arr =
array([[164,  90,  62, 110,  98, 134],
       [ 85,  83, 111,  73,  67,  87],
       [115,  64,  78,  70, 105, 138]])
Indices start at 1.
row 1 col 1 = 164
row 3 col 2 = 64
row 3 col 5 = 105
row 1 col 6 = 134
row 3 col 6 = 138
row 2 col 2 = 83
row 3 col 1 = 115
row 3 col 3 = 78
row 1 col 3 = 62
row 2 col 3 = 111

m =
[[101  89 133  96  90 120 120  90]
 [100 127  87 105 109  66  74 102]
 [100 122 153  94  91  90 101  84]
 [ 99 120 167  88  87  98 108  81]
 [101  89 132  97  90 120 119  91]
 [104 122 121 112 101  75  87  89]
 [100 126  87 105 109  66  74 102]
 [102  66  62 106 103 126 113 111]
 [100  69  79  98  98 130 118 108]
 [103  96  51 116 113  87  84 111]
 [104 121 120 113 102  75  86  89]
 [100  67  94  98  95 135 124 103]
 [ 96  80  79  90  99 123 112 111]
 [ 99 115  67 107 111  73  76 108]
 [ 93  90  64  85 104 110 100 117]
 [103 105 133 103  94 100 105  88]]
Rows and columns are counted from 1.
(1, 1)	101
(13, 5)	99
(3, 4)	94
(1, 3)	133
(4, 1)	99
(14, 8)	108
(16, 1)	103
(2, 5)	109
(11, 1)	104
(16, 3)	133
(11, 8)	89
(9, 8)	108
(10, 3)	51
(14, 5)	111
(16, 5)	94
(6, 3)	121
(3, 7)	101
(4, 7)	108
(10, 7)	84
(12, 3)	94
(1, 5)	90
(3, 2)	122
(5, 6)	120
(14, 4)	107
(5, 7)	119
(8, 3)	62
(6, 1)	104
(5, 2)	89
(9, 3)	79
(11, 2)	121
(1, 8)	90
(7, 2)	126
(2, 1)	100

B =
array([[ 43,  71, 143,  62,  68, 100, 127, 135,  93,  30,  93,  65,  63],
       [ 42,  63, 136,  58,  78, 116, 122, 123, 105,  59, 111,  79,  61],
       [ 48,  70, 125,  58,  89, 121, 113, 110, 105,  89, 133,  83,  72],
       [101,  58, 101,  96, 103, 101, 121,  95, 151, 123,  80, 182, 100],
       [ 97, 130,  94, 101, 107,  56, 106, 103,  65,  96,  85,  98, 144],
       [ 96, 104, 104, 165, 149,  86,  98, 113,  55, 102,  25, 110, 101],
       [109,  49, 102,  73,  72, 141, 113, 101, 172, 115, 122, 130,  75],
       [ 46,  35, 124,  86, 122, 184, 105, 102, 109, 124, 100, 107,  42],
       [ 61,  96, 102,  69, 116, 114, 101,  89,  85, 129, 142,  92, 110],
       [ 52,  92, 134,  66,  71,  79, 123, 132,  81,  33,  94,  61,  85],
       [ 50, 124, 115,  65,  97,  55, 114, 114,  50,  74, 118,  64, 131],
       [ 89,  82, 127, 139, 110,  89, 116, 130,  82,  51,  26,  97,  73],
       [ 68, 130, 111,  70,  87,  47, 115, 117,  55,  67, 108,  65, 136],
       [176, 131,  64, 136, 125, 100,  77,  76,  94, 181,  98, 116, 135],
       [112, 133,  88, 111, 112,  60, 102,  99,  67, 108,  81, 102, 146],
       [105,  66,  98, 119, 131, 131,  99,  88, 119, 158,  79, 160,  79]])
Rows and columns are counted from 1.
(1, 1): 43
(14, 4): 136
(5, 8): 103
(8, 2): 35
(14, 13): 135
(13, 10): 67
(4, 11): 80
(14, 2): 131
(13, 9): 55
(11, 11): 118
(16, 9): 119
(14, 6): 100
(12, 12): 97
(5, 1): 97
(14, 7): 77
(11, 3): 115
(16, 3): 98
(6, 1): 96
(16, 6): 131
(15, 7): 102
(10, 2): 92
(8, 1): 46
(8, 9): 109
(14, 1): 176
(3, 3): 125
(7, 13): 75
(3, 8): 110
(14, 8): 76
(1, 6): 100
(1, 5): 68
(10, 7): 123
(16, 4): 119
(4, 12): 182

x =
array([[135, 123, 100, 110, 131],
       [ 72, 110, 104,  74, 132],
       [ 35,  72,  69,  71, 128],
       [147, 101,  93, 104, 117],
       [ 99,  89,  81,  40, 130],
       [ 76,  80, 120, 119,  82],
       [ 89, 118, 135, 109,  58]])
Rows and columns are counted from 1.
row 1 col 1 => 135
row 2 col 5 => 132
row 2 col 3 => 104
row 4 col 5 => 117
row 7 col 3 => 135
row 2 col 1 => 72
row 5 col 2 => 89
row 6 col 5 => 82
row 7 col 1 => 89
row 4 col 4 => 104
row 7 col 4 => 109
row 7 col 2 => 118
row 5 col 1 => 99
row 3 col 5 => 128
row 3 col 2 => 72
row 3 col 4 => 71

X =
array([[ 73,  92,  82,  35, 114,  51,  89,  91, 131,  70, 125, 114,  95,
        132],
       [ 94,  66,  93, 126,  74, 107,  65, 105,  71, 159,  41,  85, 109,
         85],
       [ 71,  93, 125,  92, 112,  49,  94, 106, 101, 105, 140, 127, 166,
         79],
       [128, 142,  72,  66,  86, 134,  68, 118,  69,  66,  96,  52, 117,
        130],
       [149, 151,  85,  84, 121, 141, 131,  99,  63, 103,  92,  90,  65,
         96]])
Indices start at 1.
(1, 1): 73
(3, 6): 49
(3, 13): 166
(4, 9): 69
(1, 3): 82
(5, 6): 141
(1, 5): 114
(2, 2): 66
(4, 14): 130
(4, 12): 52
(2, 10): 159
(1, 4): 35
(5, 3): 85
(1, 8): 91
(5, 9): 63
(4, 1): 128
(3, 7): 94
(5, 7): 131
(2, 12): 85
(5, 14): 96
(1, 6): 51
(3, 10): 105
(3, 3): 125
(2, 13): 109
(5, 1): 149
(3, 14): 79
(5, 5): 121
(1, 12): 114
(4, 8): 118
(5, 13): 65
(5, 11): 92
